Y: a few groups of rows, each row roughly a mix of its group's hidden directions
Y (90 x 11)
[[-19  33  23   9  -6   6  -9 -36  13 -21 -10]
 [ 13  26 -18  27 -11   1  -6 -18   7 -41 -12]
 [ -1  35  -7  27   7  14   8 -10   1 -41 -11]
 [  5   7  20   5  44  18  22 -11  13 -24  -9]
 [ 13  -8 -12   1  29  15  14  39  14  21  20]
 [-20 -32  -3  -6  15 -11  -8  18   9  20  39]
 [-19  26  19   1  12   0   0 -35   5 -30 -23]
 [  8  31  14  19   9  22  27  -7  -8 -26 -23]
 [ 21   8 -32  10  -2  -9 -20 -15  19 -36 -13]
 [ 31  -1  40 -24 -25  -6   5   3 -10  12  -8]
 [ 18  42 -25  -7 -14  11 -17  -3   1 -22 -20]
 [ 34  23  28  -5 -13  20  30   7  -3   6 -13]
 [ 21  37 -13  20  10  21  15  -1   0 -28 -19]
 [-14  -6  -8 -27  21 -15 -24 -25   8 -23 -26]
 [  2  -7 -23 -21 -31 -17 -40 -11   7  11  -3]
 [-14 -12  39  -5  34   7  30   3  -4  12   1]
 [-18  -2  32   0  -1  21  32 -24 -20  20  -6]
 [ 26  13  16   3 -37  21  15  23 -13  19   2]
 [ 12 -17  33  13 -21  -9  24 -20 -14   6 -29]
 [ -7  10  -8   5  44  -5   8 -25  13 -31 -17]
 [-31 -29 -11  10  -3 -11 -25  21  -8  11  28]
 [-17  24   8   1  28   8  26  -7 -16 -27 -27]
 [-51   1 -21 -10   4  -7  -4   8  -3  16  26]
 [-20   6 -48  28   5   9 -15   4   0 -15   6]
 [-19 -38   9  -4  25 -13   1  11  13  14  32]
 [-29  -3 -40  15  23  -5 -21   5  11  -8  19]
 [-29 -19 -21   6  26 -16 -17 -27   3 -22  -7]
 [-20 -25   1  -5 -40 -27  -6   2 -11  25   7]
 [-43  19 -21   2 -11  -3   1  26  -7  -2  26]
 [-51   4 -10 -20   1   1  -2   5   1   9  31]
 [ 17   9   5  33  20  17  38  18   0 -15   7]
 [-14  24 -10  -6   5  -4 -21 -30   9 -34 -25]
 [ 32  17   9  -2 -41  20  11  15 -11  17  -3]
 [ 29   1  44 -13 -15  13  20   8  -9  18  -1]
 [-26  -1 -40  15  13  -5 -24  16   9  -2  25]
 [-11 -31 -15 -22   9 -17 -27   2  14  24  23]
 [ 24  24   2 -23 -21   0  -1  27  14  27  20]
 [-13  33   8   4  29  32  24 -11  -5 -15  -6]
 [ -3  12  21  18  37  16  36   2   1 -19  -6]
 [  7 -31  -2 -20 -20 -13 -14  12  -1  40  16]
 [  9  -3  21  -3  42  12  17 -28  11 -12 -20]
 [ 19  -3  46 -25  10  -6  21 -17   3   3 -15]
 [ 29  16   5  -8 -45  17  13   5  -7  20  -9]
 [-31 -35   1 -13   2 -34 -22  -3   2  10  11]
 [ -6  27 -29  -4  33   8 -12  14  18 -26   9]
 [ 19  -6  -2  26  29  13  35  24  -4 -17   6]
 [ 16   4   8  32  11  18  38  26  -4   2  18]
 [ 14  31 -16  -5 -38   6 -11 -13 -15  -2 -28]
 [-21  -7  18 -28  32 -11  -7 -26   8 -11 -23]
 [ 23  38 -15  18   6  19  15   1   0 -27 -18]
 [ 15  16 -39  10 -31  17 -25  10  -8   2  10]
 [-21 -29 -11 -10  -7 -19 -16  18   3  25  34]
 [-13  -8  21   6  54  -6   5  -5   5 -22   4]
 [ -4   4  33  23  25  17  38   5  -5  -7   8]
 [  2  14  22   8  37  35  26  -3   0 -11   7]
 [  8   7  20   7  40  13  20 -13  14 -29 -14]
 [-31 -11 -12  13  46  -3  -7   1  10 -12  19]
 [-28 -38  12  -6   1 -14 -14  12  -3  24  26]
 [-34 -18 -29   5  10 -23 -28   8   7  -2  18]
 [  2  19  10   2  38  18  17 -18  10 -28 -20]
 [-15  -6  33   2 -14  18  29 -16 -24  26   1]
 [-12  17 -31 -15 -40  -8 -25   0 -10  13  -3]
 [  6  -3  -4   4  28 -11   9 -20   0 -44 -28]
 [-33  -9 -43  15   8 -12 -24   0   5  -9   9]
 [ -5  -7   4  -8  -4 -23 -15 -39  -4 -31 -27]
 [  3 -32 -10 -26 -21 -18 -22   8  -4  32   9]
 [  8  -8  -8  -4 -43  -6 -26   4   6  31  21]
 [ 30  19   7   2 -38  24  15  17 -10  17  -2]
 [ 12  34  -7   1  35  30   3  -2   9 -26  -5]
 [ -2 -24   9 -22 -39 -14 -13   3  -6  32   8]
 [-19 -17  -5   0  47  -6  -1  15  19  -4  27]
 [ -8  11 -31 -16 -39 -10 -28   2  -8  16   1]
 [ 30  30   6  10  11  21  11 -12   0 -26 -28]
 [-18  15  23 -16  19  -9  -3 -38  13 -11 -27]
 [ -5  -1 -40   1 -38  -3 -28   8  -4  12  11]
 [  0 -13  19 -10  50  15  11 -19  17  -6   3]
 [-28 -37  15 -18   1 -33 -13  -4   3  15   7]
 [  4 -24  -6 -19   9   1  -4  30   9  41  21]
 [ -1  30   4  25  22  16  26  -3  -1 -33 -11]
 [ -1 -24  -5  -6 -42   9 -18   3 -14  31  14]
 [-26  45 -17   4   4  27   9  10 -11  -9   9]
 [-38 -11 -28  20  29  -9 -11   0   6 -15   9]
 [ -1  37  -9  23 -30   6  -5 -19  -7 -28  -9]
 [  0  42 -28   5 -31   4  -8   6 -13 -12 -17]
 [  4 -11 -10   0 -46  -3 -21  11 -11  26  22]
 [-14 -15  39  -9  24   4  29   6  -7  24   4]
 [ -8   8  -7  36  15  16  -2  39 -12 -13  21]
 [-10   0  31   2  43   7  33  -4   0  -9 -10]
 [  4 -37   0 -31   9 -14 -10  12   9  34   8]
 [ -8 -42  -3 -14  -7 -29 -20   4  11  21  17]]

one row of each group, then the others: which group is each in?
[ 28  34 -16   3  -9   6 -10  -9   0 -24 -34]	W
[-19 -33  23 -23   9 -35  -9 -16   2   3  -5]	H
[ -7  32   7  28 -10   9   9 -20 -11 -38 -12]	U

[ 26  20  37  -9  11   7  33  -4   4  -6 -20]	H
[-17   5 -17   9  46  -7  -2 -18  13 -29  -7]	H
[ 27 -25  -2   0 -28 -34 -18  -7   4   4 -23]	W
[-23  37 -26   3   6  -6  -1   7   8 -35 -11]	W
[ 14   4  27  15  36  18  26  -4   8 -24  -6]	W
[ 13   8  34   4  19  22  39 -11   0  -4 -16]	H
[ 23 -18 -34   6 -15   2  -4  36  -8  14  19]	U
[ -4 -22  -2  14  -9 -10  -5  40  -3  15  39]	W
[-19 -29   8 -12 -24 -26 -17  20  -5  24  18]	H
